In the data rows, the value 128 means zero.
Some points, one per row:
Array([110,  22, 200,  79,  29,  85, 115, 112, 127, 112, 154, 172,  75, 149, 162, 117, 123, 106,  87, 147, 104,  76, 128,  62])
Array([138, 150,  72, 170, 194, 164, 108,  50,  64,  85, 137,  67, 136, 108, 161, 141, 113, 152, 181, 124, 215, 170, 220, 250])
Array([151, 128, 138, 176, 139, 172,  97,  69, 144,  48, 145, 128, 155, 107, 217, 119, 152, 107, 131, 130, 176, 122, 144, 194])
Array([117, 131, 154,  78, 195, 103, 104, 157, 141, 137, 147, 127,  95, 179, 155, 108, 208, 104, 121,  91, 113, 103, 151, 159])
Array([108,  83, 255,   0,   0, 145, 200, 156, 231, 171, 161, 190, 151, 243, 156,  58,  61, 144, 132, 255,  70,  86,  47,  65])
Array([223,  71, 123, 146,  84, 116, 123,  65,  81, 126, 155,  92,  43,  81, 152, 179, 133, 122,  87, 133, 110, 110, 231, 133])
Array([138, 170,  80,  94, 148, 135, 136, 118, 140, 116, 133, 135, 150,  76, 147, 135, 134, 125, 107, 152, 134, 163, 109, 136])
Array([ 95, 180, 174, 124, 200, 126,  86, 140, 161, 115, 105,  99, 136, 129, 121,  95,  75, 134, 172,  96, 160, 148,  87, 125])
Array([164, 158, 116, 170, 163,  39, 153, 159,  85, 146,  93,  87,  80,  45,  60,  83,  95, 115, 106, 115, 149, 159, 120,  78])
Array([127, 154, 131, 160, 125, 112, 131, 183, 121, 169, 100, 168, 194, 120, 113, 153, 155, 136, 112, 119, 127, 156, 113,  84])
Array([126, 115, 199, 110,  89, 198, 149, 174, 238, 155, 141, 230, 136, 203, 106, 119, 105, 114, 132, 153, 135, 117,  73, 105])
Array([138, 112, 254,  74,  37, 160, 162,  98, 144, 166, 225, 218, 161, 255, 188, 149,  95, 153, 148, 182,  90,  17,  60,  98])
Array([103, 105, 149, 161, 159, 100, 103, 184, 100, 177, 122, 138, 166, 172,  57, 114, 180, 142, 149, 187, 125,  98, 123, 146])
Array([126,  70, 251,  65,  33, 121, 220, 152, 244,  89, 152, 142, 182, 203,  81, 111,  87, 151, 131, 139, 118,  84,  43,   0])
Here are 17 more points, each followed by its number:
Array([ 86,   9, 215, 128,  12, 161, 151, 124, 170,  77, 138, 221, 168, 126,  69, 140,  99, 113, 155, 250,  83, 130,  79,  50]) 0
Array([ 73, 109, 138, 149, 134,  73, 132, 193, 111, 149, 172, 140,  99, 102, 122, 145, 111, 118,  92, 105, 135, 138, 139, 173]) 1
Array([ 83, 152, 103, 125, 137, 144, 168, 192, 131, 155,  93, 167, 177, 147,  70, 124, 114,  84,  99, 120, 134, 116,  86, 165]) 2
Array([188, 121,  75, 147,  93, 122, 119,  69,  87,  92, 124, 109,  77,  57, 136, 181, 144,  89, 123,  94, 129, 120, 121, 165]) 3
Array([143, 134, 214,  31,  35, 112, 163, 175, 173, 110, 204, 237, 125, 181,  34, 135, 105, 103, 143, 190, 121,  72, 130,  33]) 4
Array([171,  57, 162,  33,  19, 139, 185,   0,  65, 114, 154,  93,  86, 127, 142, 187,  80, 149, 147, 146,  59, 100, 123, 140]) 5
Array([ 73, 153,  99,  70, 172, 158, 117, 213, 112, 143, 104, 174, 192, 174,  95,  88,  98, 198, 142, 143, 129, 186,  42,  69]) 6
Array([116, 149, 109, 117, 154, 116, 153, 117, 186,  68, 183, 111, 144, 112,  92, 143, 172, 127,  48,  85, 106, 134, 154, 184]) 7
Array([149, 158,  84, 156, 176, 105, 119, 164, 170,  72, 127,  28, 136, 155,  95,  93, 157, 152, 157,  81, 141, 127, 154, 198]) 8
Array([132, 133, 180,  90,  63, 137, 133,  65, 163,  62, 116, 188,  97, 122, 105, 144,  85, 120, 159, 146,  75, 117, 187,  83]) 9
Array([111, 108, 122, 155, 183, 159, 143, 192, 113, 126, 108, 145, 191, 139, 151, 156,  84, 155, 127, 177, 113, 175,  68,  22]) 10
Array([163, 148, 151, 187,  96, 110, 192,   0, 113,  87, 138, 128,  77, 112, 249, 174, 145,  70, 112, 106,  88, 123, 215, 154]) 11
Array([149, 142,  52,  82,  81,  94,  43, 187, 147, 202, 143, 134, 148, 122, 110, 146, 104, 134,  86, 123, 115, 130,  96,  96]) 12
Array([141, 108,  84,  79, 127, 138, 143, 155, 123, 165, 125,  82, 162, 155,  96, 155, 121, 184, 142, 145, 147, 185, 147, 186]) 13
Array([175, 142, 141, 189, 172, 174,  95,  66, 114, 108, 126,  47, 103,  98, 114, 146, 103, 119,  67,  32, 148, 173, 148, 100]) 14
Array([ 72, 152, 138, 123,  51, 106, 141, 144, 116, 160, 204,  55, 122, 164, 132, 132, 206, 169, 105, 134,  69, 137, 106, 113]) 15
Array([158,  58, 104, 194,  82, 104, 127,  81,  45, 134,  85,  43,  54, 115, 194, 140, 120, 128, 152, 141, 145, 152, 169, 201]) 16
Which two of these numbered points are nearest to each point below, looking only along the 2 directions in which the first points spread most? Their numbers follow each, nearest first.
Array([101, 163,  82, 108, 184, 111, 135, 168,  93, 110,  87, 117, 143,  77, 121, 100, 176, 142, 135, 135, 121, 154, 116, 134]) > 8 1
Array([ 59, 157,  74, 192, 185, 192, 105, 255, 180,  98, 145, 143, 121, 122,  86, 105, 143, 215, 120,  96, 146, 244,  12,  59]) > 6 2
Array([131, 127, 104, 124, 125, 124,  99, 184, 147, 126, 150, 137, 142, 162,  90, 130, 149, 129, 126, 147,  82, 132, 152, 107]) > 12 1
Array([167,  48, 164, 108,  96, 108, 166,   0,  33, 120, 174, 143,  61,  56, 213, 141,  95,  17,  89, 129,  75, 103, 207, 151]) > 11 5
Array([157, 109, 186, 111,  43, 165, 178,   1, 123, 106, 141, 171, 118, 114, 201, 144, 129, 104, 129, 177, 100,  52, 208, 152]) > 5 11
Array([ 82, 107, 147,  90, 137, 143, 109, 196, 201, 197, 131, 124, 133, 171, 118,  97, 141, 198, 141,  77, 126,  81,  77,  94]) > 10 2
Array([111, 186,  92, 191, 160, 153,  42, 174, 177, 167,  74, 140, 175, 184, 126, 157, 106, 148, 115, 108, 137, 100, 136, 120]) > 1 12
Array([ 84, 157, 168, 122, 103, 169,  90, 203, 191, 185, 108, 112, 123, 113,  89,  60,  46, 119, 176, 146,  55,  90,  94, 127]) > 10 2
Array([146, 169,  97,  96, 137,  94, 130, 135, 127, 189, 104,  81, 137, 103, 149, 150, 150,  95, 172, 116, 184,  74, 114, 125]) > 13 1
